X: rows in 3 groups, each row roughly a mix of its group's directions:
X (99 x 19):
[[ -3 -10   1  -6   4   1 -34  42   3 -41  -5 -23  13 -10  11  44  25 -15
   12]
 [ -8 -29  14  -2 -36  10 -20  17 -25  26 -12 -12   4 -17 -14  44  -4  37
    1]
 [  1 -12   2   3 -47  34 -25   6 -21  14 -24   4   6 -35 -32  18 -13  22
   -1]
 [ -2   0  -5  20  39 -30  21 -26  43 -27  28  13   7  14  11 -23   0 -11
   -7]
 [  2  16  -7  15  -7  12  15 -43   7  17  -6  29  -4 -24 -30 -45 -20  19
  -16]
 [  9 -10  32  15 -18  -2  25   8  -2  28   2   1 -28  54  24  12 -26   5
  -17]
 [-13  14  18   7  39 -28  23   4  36 -17  13  -5 -21  34  26 -18   7 -13
  -21]
 [-10  -5   3  -2  32 -19 -28  28  17 -52   2 -18   9 -11  15  22  31 -16
    6]
 [ 28 -22 -17 -12 -32  18 -18   9 -41  25  -9 -10  18 -11 -10  41   1  13
   15]
 [-26  26  30   4 -21  17  11  -5 -10  22 -24  17 -35  -4 -11 -42 -22  15
  -12]
 [-20  49   7 -10  -2  20   2   2 -18  -3 -30  16 -24 -18  -1 -51  -1  -9
   13]
 [-27  36   8   6  34 -10   8  -2  32 -34  -4  10 -15  -8   6 -48   9 -13
   -7]
 [ -3   7  41  17  -6   0  23   8   8  18 -10   4 -42  43  15 -11 -22   6
  -32]
 [-14 -11 -14   0 -33  18 -18 -15   5  13   0   0  27 -53 -34  16   3  30
   12]
 [ -6  20  12  13 -29  15  37 -29  19  42   7  16 -16  20   2 -25 -25  14
   -7]
 [-19 -11  -4  14 -33  21 -21 -15  10  -5  -7  16  21 -52 -39   3 -12  23
    4]
 [ 12 -10  -3 -12 -26  22 -37  26 -41  -4 -26 -14   6 -27 -12  33  11   5
   16]
 [ 23 -21 -11 -10 -37  23 -18  11 -45  29 -17  -5  10 -13 -16  32  -9  16
    8]
 [  3 -13  17   9  23 -31  18   8  31  -4  24 -18  -8  46  33  26   8  -1
  -15]
 [ 17  -1   9  -9  24 -22  25  13   1  19  13 -20 -20  57  33   9   5 -10
  -20]
 [-23  16  15  12  26 -22  31 -18  51   0  19   5 -13  17   9 -28   0   9
  -24]
 [ 29 -24 -20 -11 -31  17 -18   7 -38  23  -4  -9  22  -9  -7  44   1  10
   20]
 [  3   7  12  30  19 -15  28 -23  36 -17  15  24 -12  32  14 -31 -19 -13
  -18]
 [  3  -8 -11 -14 -35  27 -28  10 -26  17 -18 -11  15 -41 -28  27   6  22
    8]
 [-37  34  21  14   8   3  11 -11  25 -16 -12  22 -22 -15  -5 -52  -8   4
   -8]
 [-23  31  37 -13   5   3  10  24  -3  14 -21 -15 -47  21  11 -24   2  -2
  -25]
 [-30  24  15  13  28 -17  20 -14  45 -23  12  11 -14   5  10 -42   2  -9
   -9]
 [  1 -13  20   8  17 -28  13  13  30   6  20 -27  -9  37  30  38  15  15
  -18]
 [ -7 -19  -7   4 -41  16 -12 -15   3  26   3   0  23 -37 -28  28  -3  40
    9]
 [ 11   7  23   1  19 -17  28  -5 -21  22  -1   3 -37  50  24 -25 -14  -6
  -14]
 [-12  26  -7  -8 -21  27   2 -16 -25  13 -23  26  -8 -28 -25 -48 -18  -1
   10]
 [ 20 -17  -3  -3 -38  14  22   0 -24  41   7   8   1  41  14  18 -29  -8
   16]
 [ 18  20  13   6  -1   4  32 -22 -15  31  -4  16 -32  37  10 -38 -23  -5
  -13]
 [  8 -10 -28   2   3   3 -24  11  24 -41  13  -6  39 -24   3  36  20 -15
   23]
 [-13 -35  27  33  -6 -25  19 -15  31   4  24  11   1  29   9  19 -24  21
  -11]
 [ 22 -16 -16  -8 -34  27 -11   2 -48  32 -22   7   5 -15 -28   7 -21  10
   -1]
 [-15  11   2   4  -9   0  31 -40  10  46   8  15 -10  -3 -17 -37 -18  29
  -15]
 [ 13   0   7 -10 -17   0  33  -5 -16  60   7  -9 -17  42  16   8 -12  18
   -8]
 [ -3 -16 -18  -8 -37  22 -20  21   9   0   4 -14  33 -24  -7  51   9   7
   21]
 [ -4 -34 -19  14 -21  -5  -2 -28  16   7  26   9  40 -23 -15  30  -6  26
   22]
 [ 19  15  10   0   2   0  31 -22 -24  39  -6  10 -32  35   5 -35 -21   3
  -17]
 [  5   0  36   0  -2  -6  14  24 -17  16  -6 -12 -36  55  33  13  -9  -5
  -10]
 [ 12 -21 -12  -6 -45  27 -20   3 -25  23  -8  -4  20 -25 -22  36  -6  20
   14]
 [ 15  13  23 -11  24 -14  12  15 -28   9  -9 -14 -40  47  28 -13   3 -16
  -14]
 [-32  21  35  15  27 -18  12   3  37 -23   1   2 -29  14  14 -29   2  -3
  -21]
 [ -4  -4 -19 -27 -12  16 -36  16 -25  -2 -15 -19  21 -47 -24  20  23   4
   14]
 [  8  -5 -21  -6 -38  21  13 -29 -21  49   2  16  15 -14 -23  -6 -21  21
   13]
 [ -4 -11 -21 -19   4   4 -36  23  -4 -18  -6 -23  27 -43 -18  32  30   5
    7]
 [  6   2  -4  -7 -35  17  25 -21 -23  62   0  10  -7  11 -11 -10 -24  22
    1]
 [ 10  -1  21  11 -21   5  31  -6 -12  28   2  15 -25  53  23  -8 -32 -11
    2]
 [-22  28  14  -5  25   1 -26  25  11 -39 -28 -11 -16 -34  -6 -16  27   0
  -14]
 [  5  -2   3  14 -21   5  35 -33  -7  41   5  28 -10  22  -7 -29 -37  11
   -4]
 [-25 -31  18  18 -17  -2 -26   0   7  -5  -8   1  10 -41 -31  24  -5  42
  -11]
 [-25  32  -5   0 -13  22   0 -20  -2   2 -19  26  -2 -42 -25 -47  -7   9
   11]
 [-16  35  -9 -16  23   9 -19   7  -2 -31 -22  -1  -6 -40 -17 -40  20 -18
   -1]
 [-11  25 -13 -13   0  21 -29   6 -17 -15 -31   1   2 -56 -30 -23  14   4
    3]
 [ -4  17  17   3  42 -31  23  -7  20 -14  15  -4 -23  37  33 -23  10 -15
   -7]
 [-21  -9 -12  -2   2   1 -33  14  22 -40   3  -9  31 -47 -16  22  21  -1
   11]
 [ -8   0  29  12   6 -20  34  -4  27  24  19  -7 -22  48  29   4  -8  14
  -18]
 [  7  29  -8   9  32  -8  24 -20  29 -23  11  15  -8  18  13 -47  -2 -32
   -7]
 [ -6  15 -16 -10   1  21 -34  10 -15 -26 -29   3   9 -56 -29 -14  14  -1
    5]
 [  1  28  -4 -12  39 -18  26  -1  12  -8  14  -3 -14  36  32 -32  11 -33
    2]
 [  6 -17 -14  -8 -16  14 -37  34  -7 -21 -10 -18  23 -26  -5  49  16  -2
   14]
 [ -2   5   9  20  33 -26  29 -15  32 -19  20  14 -11  37  25 -27  -8 -19
   -9]
 [ 25  11 -11  11  10   2  19 -39 -22  14  -7  31 -13   4 -15 -53 -25  -3
  -13]
 [ -5   3  10  20  30 -29  31 -18  34 -14  23  14  -9  37  24 -24  -8 -13
   -9]
 [ 31  -6 -33 -12  37 -21  16  -7   5 -11  29  -5  18  31  21  -2   9 -37
    5]
 [  4 -37  15  38 -32   0  15 -14   8   5  13  29   7  28   4  18 -43   6
    4]
 [-12  -4 -20  -6  -6   6 -24 -15   9  -2   2  -6  29 -61 -33  11  20  30
    6]
 [  3   3 -12 -40  -1   9 -26  34 -44   6 -18 -29   4 -16   0  22  27  -7
   18]
 [-18  15  21   9  35 -28  22   1  45 -11  14  -9 -19  27  23 -13  12   2
  -26]
 [ -2  10  20  30 -11   1  34 -27  18   8   6  32 -20  32  11 -33 -34  -3
   -5]
 [  5   2  16 -25  32 -27   7  23 -20  13   2 -32 -24  39  31  11  23  -6
   -8]
 [ 10  10  13  17  24 -19  33  -9  19  -7  13  14 -21  50  28 -24 -14 -20
  -14]
 [  8  25  36  12  15  -4  14  11   0 -13 -11   1 -43  43  32 -19  -4 -20
  -13]
 [  8  14  23  12   5  -5  25   3   8  -8   8   8 -26  56  40 -12 -13 -31
    6]
 [ 19   0 -35 -33 -26  19  -3   5 -29  31   7 -16  24  -5   4  26  12  -9
   36]
 [-14 -23  21  41  -4 -18  18 -26  43  -9  21  24   3  15  -2  -3 -28  14
  -14]
 [ 26  -2 -43 -10 -10   7  20 -24   7  11  33   6  33  15  12   5   1 -30
   34]
 [-11  26  18   2  41 -19  14   5  17 -24  -3   2 -29  24  18 -41   4 -23
  -18]
 [ 17  -5  22  -3  -8  -3  17  19 -26  25  -4  -8 -28  57  33  16 -13  -9
   -1]
 [  7  16  21   1 -26  21  19  15 -24  24 -18  10 -34  43  18 -13 -28 -17
   -1]
 [  3 -16  17  10  17 -29  18   6  31   4  27 -19  -5  44  32  33   9   6
  -15]
 [-13   5   3  12  27 -26  34 -25  49   0  33   6  -1  26  16 -22  -2  -3
  -13]
 [ -4  -2 -13 -12  30 -11 -35  23   6 -45  -2 -21  17 -29  -1  19  36 -14
    6]
 [-19   5   8  15  14 -19   8   5  56 -33  27  -8  10  13  31  22  19  -8
   12]
 [ 19  -9 -28  -7 -32  24   2 -21 -30  38  -8  15  15 -23 -35  -7 -20  13
    2]
 [ 15  -5  16  -5  19 -21  23  15  -1  15  11 -17 -23  59  35  12   0 -11
  -17]
 [ 25 -14 -26  -7 -32  30 -14  -5 -39  23 -18  11  15 -26 -33   4 -18   8
    2]
 [-14 -19  16 -10 -27  11 -25  26 -31  22 -20 -19  -3 -20 -14  38   5  35
    0]
 [  1 -13  24   9  12 -26  16  11  25   9  21 -24 -12  44  34  34  10  10
  -15]
 [ 11   3 -42  -6  -8  20 -16 -22   1  -9   1  12  34 -50 -36 -12   5  -5
   11]
 [ 23 -11 -23  -5 -46  37 -13   3 -29  25 -16   5  16 -20 -24  21 -15   8
    7]
 [ -8  18   7   3 -27  15  33 -33  10  48   6  14 -14   8 -10 -32 -23  18
   -9]
 [-27  29   1   8  -6   8  23 -32  20  16  -2  26  -8 -19 -17 -54 -15  14
   -3]
 [-12  32  -8 -37  28   3 -20  25 -20 -14 -20 -22 -10 -25  -2 -21  34 -18
    6]
 [ 10  11 -12 -32 -12  25 -29  30 -44   8 -30 -20  -2 -25 -13  13  18  -4
    9]
 [-18 -15  -5  -5  36 -24 -31  20   9 -50   3 -11  19 -28  -4  12  26  -9
    7]
 [-22  20  24  11  34 -22  16   5  33 -30   8   2 -22  25  25 -27   5 -19
  -13]]
one row of each group, then the others: which group is each in?
[  2   3  16  38   4  -9  30 -28  39  -4  13  26 -12  27   7 -25 -27   0
 -21] | (99)
[ 22 -44  -7   4  -4 -10 -23  14  -2 -14  14 -19  26   4   3  61   9   1
   3] | (90)
[-21  20  24   0  44 -31  13  -1  27 -20  13 -12 -23  21  25 -22  19  -9
 -11] | (127)

[ -1  20   8  12  16   7 -26  19  23 -65 -10  -1  -3 -12  10  -4  18 -34
   4] | (127)
[ 16  33 -18 -35   9  20 -15  27 -38  -3 -26 -14 -11  -8   3 -16  21 -31
  10] | (99)
[  2   1  28   3  18 -23  18  20  13   3   9 -19 -26  53  40  18   6  -3
 -14] | (90)
[  2  -8 -12  -4 -37  30 -28  -2 -33   4 -20  10  15 -44 -32   8  -8  10
  18] | (90)
[-38  27  23  15  19 -10  13 -12  40 -23   2  14 -19  -4   2 -44  -1  -2
 -11] | (90)
[-20  -1 -10 -24 -29  18  -9   0  -2  41  -4 -18  13 -40 -32  13  10  34
  -4] | (127)
[ -3  13  32  20   4  -8  24   1  17 -12   6  13 -30  50  36 -17 -16 -22
   0] | (127)
[  9 -11  -2  -2  15  -4 -34  38  -4 -49  -6 -16  12  -4  15  36  21 -24
  12] | (127)
[ 20 -25   5   2   4 -21  28  -3   4  32  25 -12  -4  55  20  24 -11   2
 -18] | (90)
[ -4 -24   0  -9 -34  14 -25  15 -28  22 -13 -14  13 -27 -18  43   2  30
   9] | (99)
[ 19 -14 -18 -38 -10   4  -6  17 -48  42  -3 -27   5   9  -1  27  10   3
   6] | (127)
